In the rows, 128 means zero.
Named turns come first, each shown by rows before and after it. Which turns, in which order, take the first row of each pair that follows to the second? Write the first one first, as in the answered first pair.
N:
[139 111 145 142 155 148  98 107 130 110 147 100 116  81 129 163 134 142
 165] -> [135 114 139 147 156 150 101  94 130 112 148 104 115  83 126 162 133 148
 169]
[106  77 149 138 162 104  83 108 162 101 116 146 179  79 156 142 157 140
 117] -> [102  85 138 147 159 103  90  91 165 102 118 160 178  82 152 142 146 147
 122]
[ 89 175 102 167 137 108 115 129 154 161 148 184 158 168 137 131 133 134
 139] -> [ 74 154 110 163 122 108 127 151 137 152 161 191 139 171 147 140 114 103
 145]
K:
[138 173 100 172 112 114  65 116 126 134  93  99 145 159 104 114 170 158
 129] -> [127 161 122 156  99 114  59 138 105 110  97  91 140 169 117 115 177 128
 124]
[136 150  61 121 128 132 160 132 133 121 119  86 116 172 143 154 166 172
 124] -> [130 158  78 108 108 140 152 120 138 111 111 101 127 179 155 141 175 169
 115]
[122 126 135 120 118 129 126 136 125 118 137 119 130 139 126 137 144 117
 113] -> [133 125 114 139 137 122 129 132 134 133 140 118 127 127 113 141 131 133
 121]
[113 110 114 160 169 122 136  75 135 144 149 149 103  99 143 104 131 149
 124] -> [ 93 106 160 131 132 127 127  91 115 110 140 148 110 123 175  93 150 111
 105]
S:
[146  99 157 121 139 129 139 161 141 132 143 127 132  88 103 153  93  92
 136] -> [158 133 118 140 159 119 128 112 169 160 133 123 150  85  87 149 104 143
 141]
[118 113  91 161  83  83  76 153 126  73 123 125 104 174 131 170 126 108
 119] -> [134  89 101 155 100  94  83 184 129  79 128 121  96 148 114 183 108 102
 119]
[133 101  92 139 160 107 123 111 180 178 111 117 120 129 102 174 102 141
 122] -> [102 128  82 143 130  94 115  74 170 162 100 119 128 168 136 155 125 144
 119]

Between the rows of a pair lie 2 to 3 turns.
[158 154  98 126 151 142 111  97 137 161 121 111 146 117 117 128 156 156
 103] -> [105 149  89 131 100 133 138  79 108 134 130 149 126 147 154 120 137 118
 112]
N, S
[146 130  87 163  94 131  99 113 149 106 112 113 174 167  99 151 105 205
 159] -> [111 117 111 148  53 123 107 126 116  70 114 123 165 193 134 145 111 159
 154]
S, N
[134 103 152 131 130 155 142 146 168 167 132 153 125 108 112 128 111 139
 125] -> [111  97 143 140 108 147 159 144 148 156 138 168 114 122 131 126 103 119
 133]
S, N, N
[138 127 128 116 154 153 157  92 151 151 141 171 143 119 135 107  80 171
 122] -> [151 109 136 115 167 158 159 123 149 153 150 159 136 109 125 121  70 161
 125]
N, N, S
[115 118 151 111  99 137 120 170  96  77 139  86 111 150 150 137 147  88
 129] -> [134 155 119 121 126 124  89 139 122 100 127  48 136 158 137 130 177 138
 126]
N, N, K
[159 139  91 154 122 160 166  83 116 126 118 158 124 148 178 140 115 156
 133] -> [157 121 139 124 111 161 148 141  89  93 115 120 123 162 201 144 135 112
 116]
K, N
[185 104 140  94 143 154 144 206 120 138 154 105 110  99 145 122 122  91
 114] -> [174 178  93 122 134 145 135  85 164 172 129 142 147 124 152  86 147 171
 111]
K, S
[182 123 135 122 186 134  92 154 151 141 106  74 142 106 101 134 150 152
 123] -> [142 142 140 114 147 112  71 138 127 109  98  62 152 159 146 116 183 133
 112]
S, K
[143 105  80 120 175 113 150 150 115 159 172 159  86 123 107 156  79 115
 149] -> [169 105 118  91 189 121 119 194 118 149 159 109 103 122 101 158 110 110
 127]
N, N
[ 60 133 105 145 116 112 124  79 110 106 143 166 108 132 128 104  87 139
 140] -> [ 66 127  96 152 124 106 128  90 100 105 155 152  97 133 124 114  80 131
 148]
K, K
[136 144 105 160 171 121 129 109 153 152 122 110 133  94 105 136 113 170
 161] -> [118 125 205 103 114 159 122 145 136 100 106 129 144 117 150 117 132 104
 125]
K, S
[191  88 192  71 159 186 139 201 168 135 128 147 123  87  92 135 123  87
 104] -> [181 141  96 133 171 163 158  83 206 187 130 189 132  89  74 120 107 170
 135]
S, N
[155 157 161 138 166 116  88  95 122 111 107 102 143 168 129 117 171 178
 124] -> [120 160 140 149 135 108 110  58 109 103 115 144 131 182 151 107 151 158
 137]
S, N, N
[159 132 111 144 185 129 114 145 150 153 104  93 141 111 110 155 114 140
 109] -> [118 154 129 129 131 117  96 121 127 110  88  89 151 167 163 130 155 116
  94]
S, K
[120 102 182  93 112 158 136 160 121 134 151 154 105 115 137 125  97  65
 133] -> [116 123 101 146 135 129 157 110 130 173 170 164  94 111 113 132  72 112
 168]
K, S, N
[154 143  97 151 164 120  94 134 126 164 116  81 148 126 102 151 151 140
 124] -> [125 146 160 113 107 142  92 128 119 123 100 111 164 153 145 126 173 106
 104]
K, S
[137 128  52 166 146 117 142 138 102 129 153  98  88 136 110 149  96 117
 136] -> [115 176  89 144 103 142 132  56 135 122 120 148 126 168 144 105 131 144
 113]
S, K
[109 146 147 127 104 129 126  96 121 117 181 155 115 132 174  91 109 125
 106] -> [110 148 124 144 113 116 133  90 122 129 189 155 106 127 161  99  96 134
 119]
K, K, S
[159 141 143 113 117 168 126 127 157 145 100 148 143 107 111 117 125 144
 134] -> [155 153  95 142 132 134 118 112 144 153 103 124 140 121 111 120 130 160
 149]
K, K, S
[ 91 140 131 128  86 121 144 105  99  89 110 151 144 160 176  98 152 116
 119] -> [103 139 152 116  95 125 130 125 102  83 105 128 153 159 172 103 170 115
 109]
N, N
[114 152 111 138 105 139 137  84 136 132 113 167 128 142 143 119 143 160
 128] -> [107 113 143 120  92 145 147 139 104 107 124 163 108 144 157 135 130 106
 123]
N, N
[114 167  92 155 123 106 103  76 128 140 111 117 154 150 152 102 147 161
 122] -> [ 80 122 104 150  91 104 142 115  89 117 133 144 112 153 170 118 103  94
 133]
N, N
[180 137 158 112 138 136 139 170 158 131 107  95 147 129  89 110 161 112
  87] -> [172 148 141 120 142 121 130 162 149 130 101  77 147 145  96 106 178 119
  87]
S, K, S
[136 124 128 126 132 150 139 105 153 150 127 158 127 115 114 128 109 132
 147] -> [135 105 123 130 143 136 136 146 128 138 138 132 109 118 112 142 103 107
 156]
K, K
[145 143 116 154 125 204 131  92 115 141 105 185 127 118 133 147 109 116
 151] -> [150 143  77 174 146 180 128 102 103 145 113 158 114 118 118 162 109 121
 162]
K, K, S
[147 139  65 185 175 140 128 147 145 169 130 126 138 110 112 140 114 130
 110] -> [ 97 145  57 192 125 120 140 121 117 142 132 150 126 154 156 126 115 102
 114]
S, N
[140 150 125 125 139 130 117 115 129 119 116 114 141 131 131 127 149 148
 126] -> [145 140 114 134 148 121 117 128 123 121 121 102 135 127 125 134 142 143
 135]
K, K
[152 154 122 113 143 138 126 111 157 141 130 156 155 104  98 147 103 125
 114] -> [122 143 134 102 113 113 115 144 112  99 128 127 142 144 138 144 123  77
 108]
S, K
[112 128 212  72  68 185 130 105 152 104 112 185 151 141 151 117 144 100
 107] -> [137 167 174  94 100 183 115  57 186 135 101 175 177 137 130 110 162 165
 111]
K, S, K
[145 123 140 131 138 156 128 179 144 137 109  84 117  95  93 135 124 150
 106] -> [113 125 171 110  93 162 133 167 126 106  98 107 122 127 136 118 136 116
  98]
K, N, K
[111 149  99 129 132 123 141  92 127 117 136 134 122 143 111 111 116 137
 141] -> [108 132  97 127 130 119 147 111 115 107 145 134 107 145 113 120 109 119
 146]
S, K
[138 133 123 137 122 163 142  77 151 157 113 194 139 103 105 127  82 151
 133] -> [115  98 153 120  99 159 156 133 112 125 126 190 114 112 130 137  74  89
 135]
N, K
[ 96 100 172 124  72 113 132 124 113 118 143 182 107 124 118 131 131  98
 118] -> [132 124 167 128 101 121 114  88 163 153 125 180 139 102  86 122 144 159
 109]
N, K, K
[115 148 140 125 108 162 151  78 149 163 119 202 118 121 116 112  91 171
 125] -> [ 93 118 175 106  79 161 152 117 113 127 121 198 104 137 143 116  90 119
 115]
S, N
[110 159 125 112 123 105 126  91 105 121 119 137 146 111 140  75  95 181
 120] -> [128 141 103 121 161  85 114 137  84 126 131  86 132 103 123  94  93 176
 126]
K, N, K
[108 136  64 145 104  94 127 105  93 120 152 148 128 162 154 147 155 128
 155] -> [119 101  82 137 108 116 156 138  98 125 165 178 109 129 139 168 117 104
 162]
S, K, N
[138 140 131 107 130 143 128 101 164 153 131 155 125 101 129 124 117 154
 133] -> [119 137 124 112 116 139 137  95 151 144 135 164 115 114 139 124 111 142
 139]
N, S
[157 142 174 100 139 119 102 142 162 124 118  95 133 110 136 109 154  93
 118] -> [149 168 153 112 132 117 103 100 174 128 109 109 142 122 142  99 160 119
 121]
K, K, S
[101 156 117 139 117 111  96  87 114 114 128 116 167 162 121 115 181 153
 121] -> [ 87  92 137 136  99 123 143 148  78  98 158 150 121 136 119 142 120  86
 141]
N, N, S
[167 117 160 107 149 166 131 118 166 155 117 146 161  92  97 120 140 165
 124] -> [126  98 163  98 117 127 113 180  98  93 125  93 138 142 146 124 165  90
 121]
S, K
[189 141 111 125 182 127 102 180 138 158 135  75 126 105  73 157 143 169
 136] -> [ 94 148  51 167 101  94 157  97  93 134 157 164  92 154 134 137  99 133
 170]
S, N, N
[121 132 122 129 132 104 115 157 100 115 124  84 124 132 133 138 132 121
 114] -> [109 126 101 148 120 111 150 122 106 132 142 140 109 120 131 139  96 127
 134]
K, N, N
[120 118 102 142 128  87 107 165  94  92 129  75 111 169 144 131 157 114
 129] -> [130 115 114 135 134  94 101 177  98  96 124  70 118 163 139 130 161 116
 120]
N, S
[118  93 146 127 117 134 159 162 110 117 144 159 101 112 119 142  97  93
 143] -> [145 101 127 137 150 138 153 163 130 140 140 145 110  94  93 146  95 125
 148]
S, N
[178 102 157  86 214 135  68 107 174 175 105 120 158  71  84 155 127 175
  90] -> [170 123 113 105 218  95  45 100 152 168 106  71 156 101  96 155 154 184
  95]
K, K, S
[ 79 166 118 131  89 147 158  58 136 146 150 171 102 128 131 112  94 148
 136] -> [ 79 124 180  93  76 158 149 142 106 106 151 147  91 132 145 124 103  87
 117]
S, N
[149 139 103 129  58 156 135 110 164 146 118 184 166 126 155 129 102  86
 106] -> [162 117 127 113  63 164 131 149 157 139 121 167 161 114 151 139 102  67
  93]
S, N
[151  91 141 122 150 139 124 166 125 118 144 100 141 122 123 136 108 113
 121] -> [158 124 115 135 159 139 115 119 151 143 131 107 156 125 113 124 122 160
 124]
N, N
[110 152 130 136 102 127 129  85 140 126 117 153 144 136 137 106 128 135
 126] -> [112 126 169 115  96 138 125 133 124 108 120 138 136 130 145 110 130 100
 114]
S, N
[135 125 174 125  89 125  83 182 106 113 118  73 156 159 137 137 175  89
 117] -> [186 139 139 148 150 140  98 144 161 176 119  93 167 101  68 150 144 169
 129]
S, K
[119 122 170  93 116 142 118 161 122 105 116 103 136 142 135 122 144 110
 100] -> [154 124 146 109 162 151 124 158 156 141 120 105 140 102  91 133 127 150
 111]
S, K
[ 85 102 181 122  68 157 137 114 119 107 123 214 108 130 154 113  70  86
 129] -> [179 107 197 107 161 178  99 155 173 156 111 146 134  76  82 136  92 151
 118]
N, S, N
[152 124 165 123 141 164 161 183 129 145 134 151 121  85 121 108  95 111
 130] -> [142 153 186 105 122 157 122 178 120 118 110 119 147 126 153  88 149 108
 105]
N, S, K
[115 143 154 115 100 137 121  79 136 122 123 152 147 141 147 105 137 132
 127] -> [119 107 172 105 101 147 140 123 125 115 133 159 130 119 138 121 112  99
 131]
N, S
[105 134 144 121 117 117 147 116 124 137 110 158 136 128 147 115 121 106
 126] -> [115 135 163 108 124 120 128 139 124 131 109 138 145 128 144 115 138 107
 116]
N, N
[101 146 148 110 100 141 115 118 120 111 126 145 116 157 152 107 148  80
 118] -> [160 145 153 107 160 156 100 142 159 148 122 112 131 117 105 122 150 122
 114]
S, N, S
[100 127 105 149 128 117 143  80 131 123 120 126 113 139 132 138 110 137
 118] -> [100 104 140 124 115 125 146 124 117 105 125 125 101 129 134 146 101 102
 113]
K, S
[121 117 168 103 121 158 150 121 126 134 123 175 126 116 123 128 115 116
 130] -> [143 121 122 130 161 141 144 126 131 157 137 145 118 101  95 143 108 149
 147]
K, S
[113 136  83 134 128 111 108 146 112 174 137 151 132 111 124 114 101 150
 127] -> [100 140 109 122 105 128 112 130 120 167 128 178 140 118 141  99 108 141
 120]
N, K
[131 142 124 121 130 155 113 102 149 124 153 117 167 131 124  97 140 151
 145] -> [110 110 109 134 121 138 137 134 113 109 171 118 130 134 133 115 114 105
 162]
N, S, K
[142  94 138 109 108 157 144 155 102 107 137 124 127 152 142 149 144  93
 119] -> [129 130 126 117  93 145 137 100 113 107 123 131 148 179 156 129 164 117
 117]
K, S, K
[117 164 130 127 152 100  80 101 142 134 106  87 180 139 154  87 169 112
 110] -> [118 160  92 155 167  79  88 104 130 142 121  72 159 136 147 102 154 115
 122]
K, N
[113 111 129 146 114 129 205 106 121 104 104 144 117 170 126 131  76  63
  97] -> [160 145 151 122 155 135 147 110 162 117  71  79 164 168 109 119 141 117
  67]
N, N, N
[119 107 135 111  97 135 160 141  85 130 143 156 112 128 148 130  95 105
 137] -> [135 100 133 118 120 138 161 162  91 140 152 144 108 109 129 143  84 115
 139]
K, N
[118  75 166  96  92 124 138 144  88 140 122 132 118 124 112 134 114  51
 124] -> [173  95 127 117 160 121 120 134 130 190 115  92 134  92  61 147 126 123
 126]
N, K
[132 138  65 146 137  85 104 112 111 118 124  96 127 139 133 134 153 139
 134] -> [114 117  75 141 113  89 121 128  88  97 135 111 114 142 148 140 135  99
 138]
N, S
[121 126 103 147 115 109 128  97 119 140 117 158 130 134 137 126 134 160
 142] -> [142 101 157 112 122 121 113 164 107 119 113 122 131 123 134 136 146 120
 123]
K, S, N
[166 125 105 154 158 157 142 103 155 178 140 178 122  90  84 153 110 182
 142] -> [ 90 125 146 121  70 125 117 139  76  85 131 148 113 184 179 129 164  86
 119]
S, K
[153 103 117 136 155 128 107 153 112 120 159 138  99 125 133 112 104 103
 160] -> [176 121 123 131 168 132  79 152 131 124 147 114 116 127 126 107 130 129
 146]
N, N
[125 104 118 129 140 158 168 155 118 146 158 161 114 121 124 158 106 148
 103] -> [138 110 120 125 148 164 162 152 133 150 154 160 123 114 114 156 112 161
  99]
K, K, S
[167 146 140 116 156 154 112 109 186 194  97 130 139 100  90 110 117 170
 109] -> [122  89 150 116 115 151 166 156 130 163 133 176  85  97 115 128  60  81
 129]
N, N, N
[149  95 135 128 134 155 165 180 131 143 146 138  97  86  97 138  83  96
 126] -> [144 114 154 117 119 176 167 131 160 151 131 176 119  85 103 114  86 117
 116]
K, N
[131 123 118 138 140 140 142  96 157 146 111 166 123 110 122 121 117 148
 142] -> [135  92 159 110 139 152 138 150 136 126 119 146 115 102 125 132 117 108
 133]
K, S
[154 123 155 121 135 174 141 114 177 158 125 170 142  88 107 128 108 154
 129] -> [166 106 169 107 152 170 131 158 165 151 130 141 136  84 102 143 115 137
 125]
K, S
[153 124 117 150 151 134 142 107 141 144 144 132 117  96  81 160  91 141
 149] -> [107 130 106 159 108 119 155  79 117 123 145 153 104 129 119 150  89 122
 156]
S, N
[147 158  97 143 171 112  80 124 141 149 131  77 123  84  83 130 156 174
 143] -> [100 168 106 132 120  92  68 116  99 103 124  69 121 144 139 109 188 130
 132]
S, K
[130 183 114 122 137 113 112 129 147 111  89  87 163 154 119 143 192 137
 114] -> [ 89 177  75 154 107 105 163  83 133 119 108 152 132 155 126 145 141 125
 143]
N, N
[143 136 115 165 146 112 107 126 142 131 110 118 125 143 116 128 121 183
 113] -> [131 115 172 132 117 130 106 162 125  99 105 126 126 152 142 122 132 135
  95]
K, S
[164 100 199  89 115 185 124 132 169 128 105 181 151 105 115 111 125 112
 104] -> [190  96 143 124 161 176 133 131 175 167 121 164 132  78  77 133  94 140
 127]
K, K
[128 116 123 122 121 112 115 167 108 114 129  73 117 148 138 129 153 105
 134] -> [138 130 119 122 124 117 103 157 119 120 119  66 127 157 136 125 167 121
 130]
N, S
[116 157 122 136 111 127 138  95 116 131  95 149 124 160 151 125 158 118
 137] -> [128 124 116 139 135 113 139 154  91 127 114 115  98 147 137 152 140  96
 143]
N, K, N
[164 152 172  74 127 154 103 117 179 133 111 147 160 120 126 132 146 185
 150] -> [116 141 177  71  78 150 126 107 146 103 120 184 143 147 167 122 136 135
 154]
S, N, S
[103 100 164 106  78 188 100 137 116  79 128 130 167 117 159 106 156 115
 110] -> [108 108  95 155 104 186 135  77 143 129 148 179 153  86 119 111 101 167
 144]
K, K, N
[102 103  52 207 155 108 130 137  61 176 170 130  73 135  90 144  90 153
 146] -> [ 64 161 106 174  84 136 112  43  90 155 125 188 122 187 147  84 142 169
 110]
S, K
[ 89 163 182  46 149 175 165  84 136 110 106 171 186 147 133  91 158 138
  64] -> [103 153 195  41 161 183 166 102 140 118 104 170 183 130 122  96 152 137
  64]
S, N
[143 113 101 144 146 107 104 184 120 123 158  87  94 127 127 133 119 123
 144] -> [129 153  83 152 132  97  91 133 129 124 141  90 118 154 142 110 144 150
 142]
N, N, S
[151  80 116 120 138 136 172 146 163 127 138 185 115  91 107 139  95 128
 131] -> [141  76  92 133 142 100 158 181 125 110 148 136  97 116 120 153 110 108
 136]
S, K, K
[165 130 124 128 163 137 104 166  96 115 117  87 141 108 121 129 160 106
  94] -> [140 166 104 142 141 124 100 110 102 111 107 102 154 134 141 106 178 125
  94]
N, S
[ 94 118  99 138  92 123 144 114  94 103 150 125 115 158 163  98  67 112
 150] -> [131 115 144 103 117 134 100 173 100  89 127  64 138 158 152  97 112 107
 118]
N, N
[119 136 134 131 123 108 105 138 115 118 110  84 135 159 141 126 165 118
 112] -> [150 130 103 151 162 116 122 126 141 159 118  97 129 116 101 137 132 158
 131]
S, K
[132 146 147 118 127 151 121  98 171 152 118 117 176  85 104 112 138 146
 109] -> [104 115 143 119 111 113 117 165 105 110 141  68 139 115 131 133 139  79
 114]
S, K
[144 164 110 118 136 150 110  82 181 134  87 110 162 121  97 145 172 198
 108] -> [124 161 132 103 111 138  94 109 150  99  78  80 159 153 128 142 202 162
  95]
K, N
[118 122 168  79 147 122 114 165 107 117 115 113 141 138 158 125 124  91
 108] -> [106 159 132  98 138 108 106 106 115 123 103 122 156 163 172 108 143 126
 111]
K, S, K
[146 128 119 129 144 122 109 140 137 139 126  96 140 123 116 130 134 150
 133] -> [112 143 105 137 118 112 118 107 122 129 123 120 133 148 145 119 137 142
 135]
N, S
[128 156  90 166 126  92 109 137 132 122 120 113 101 153 137 167 148 112
 152] -> [128 145  86 170 127  94 122 137 132 127 127 130  92 142 134 169 132 107
 161]
K, S, K
[ 83  87  65 168  82  99 163  95 102 127 138 188  95 129 138 137  44 129
 185] -> [ 90  57 158 106  71 117 124 197  71  72 123 128 103 145 162 138  91  60
 146]
K, K, N
[117  91 145 126 123 123 129 189  85 112 131 101 124 139 130 133 135 101
 132] -> [139 138 159 115 131 143  98 138 132 131  98 104 168 142 128 108 172 156
 109]
N, K, K
[110 181 103 150 118  90  81  88 127 103 108  52 163 196 164 106 191 165
 115] -> [117 120  26 204 156  72 149 110 108 145 164  93  95 134 110 154  88 155
 173]
N, S, K
[ 72 179 109  81 120 159 162  79 120  80 126 166 127 154 174 122 112 157
 124] -> [ 77 150 150  53 121 167 152 138 103  57 126 138 122 150 179 132 121 119
 109]
N, N
[123 103 128 123 127 135 145 171 105 151 146 161 111 100 120 149  83 102
 133] -> [110 116 160 102  98 149 136 152 113 135 132 181 132 114 143 131 103  96
 114]
K, K
[153 103 150 120 148 142 147 175 151 134 136 154 136 106  92 150 130 119
 114] -> [125 115 169 106 113 134 132 176 131 108 121 145 147 145 129 133 163  96
 101]
K, S, K
[ 98 118 173 125  99 150 156 125 114 115 150 170 122 127 153 123 119  93
 133] -> [140 143  98 169 167 119 134 107 137 156 154 113 132 112 108 135 124 168
 151]
N, K, S
[114 160  58 107 108  88 124  60 123 144  80 120 143 129 103  63 166 181
 103] -> [156 110  52 112 161 103 147 117 130 176 105 113 116  70  50 100 120 176
 118]
K, S, K
[115 137 122 119 136 110 128 151 120 150 151 120 155 197 143 160 143 138
 103] -> [108 129 128 119 124 112 138 154 112 145 156 133 146 195 146 159 126 121
 109]
N, N, S
[125 102 119 148 122 131 160 146 126 156 150 156 120 107 106 155  79 121
 149] -> [115 107 175 112  90 155 148 143 128 133 131 172 140 120 133 133 106 101
 127]
S, K, S
[126 110 130 122 116 123 149 133 123 123 140 122 126 148 156 125 131  97
 128] -> [129 122 102 144 132 114 150 107 135 144 143 123 126 146 142 130 125 121
 139]
K, S
[121 166 136 131 120 108  78 135 124 118  99  48 163 185 143 134 167 125
  95] -> [ 67 152  81 165  82  98 136  87 100 120 129 131 120 182 158 137 101 103
 135]
N, N, N
[142 123 170  87 111 157 149 145 139 125  97 134 150 127 138 108 139 109
 120] -> [149 127 121 120 129 150 172 113 154 161 111 160 139 105 116 114 106 141
 144]
K, K, N
[117 104 164 104 108 123 136 164 111 110 135 141 132 135 153 130 118  87
 137] -> [162 120 161  96 150 132 110 171 137 136 125 108 153 111 120 138 138 132
 129]
N, S
[166 107 108 139 142 125 128 135 133 134 146  98 131 121 121 100 129 132
 119] -> [149 123 115 132 116 125 121 115 128 119 133 104 140 143 141  86 148 130
 110]
S, K
[118 160 143  91 115 142 127  88 149 140  98 158 149 130 139 103 124 132
 134] -> [136 141 109 108 150 135 145  99 147 164 118 155 134  99 109 126  93 148
 151]
S, K, K
[124  98 119 107 130 130 120 178 133 107 176 102 111 108 122 142  75  71
 109] -> [128 117  98 125 130 146 140 112 173 141 173 156 122  90 107 130  54 117
 118]
K, N
[147 136 148 115 117 164 114 156 172 136 105 135 144  94  53 167 145 139
 152] -> [111 173 117 132  89 147 111  93 175 133  97 152 154 127  78 146 161 160
 156]
N, S
[161 124 168 113 145 166 132 116 180 171 117 163 159  90 115 123 109 158
  97] -> [162 123 191  89 139 158 101 155 163 142 106 117 168 116 129 122 148 136
  78]
K, N
[164 108 177  75 145 149  90 170 126 118 132  55 143 108 125 163 103  90
  97] -> [153 182 110 117 143 128  83  52 167 150 115  81 175 132 126 129 125 177
 107]
K, S
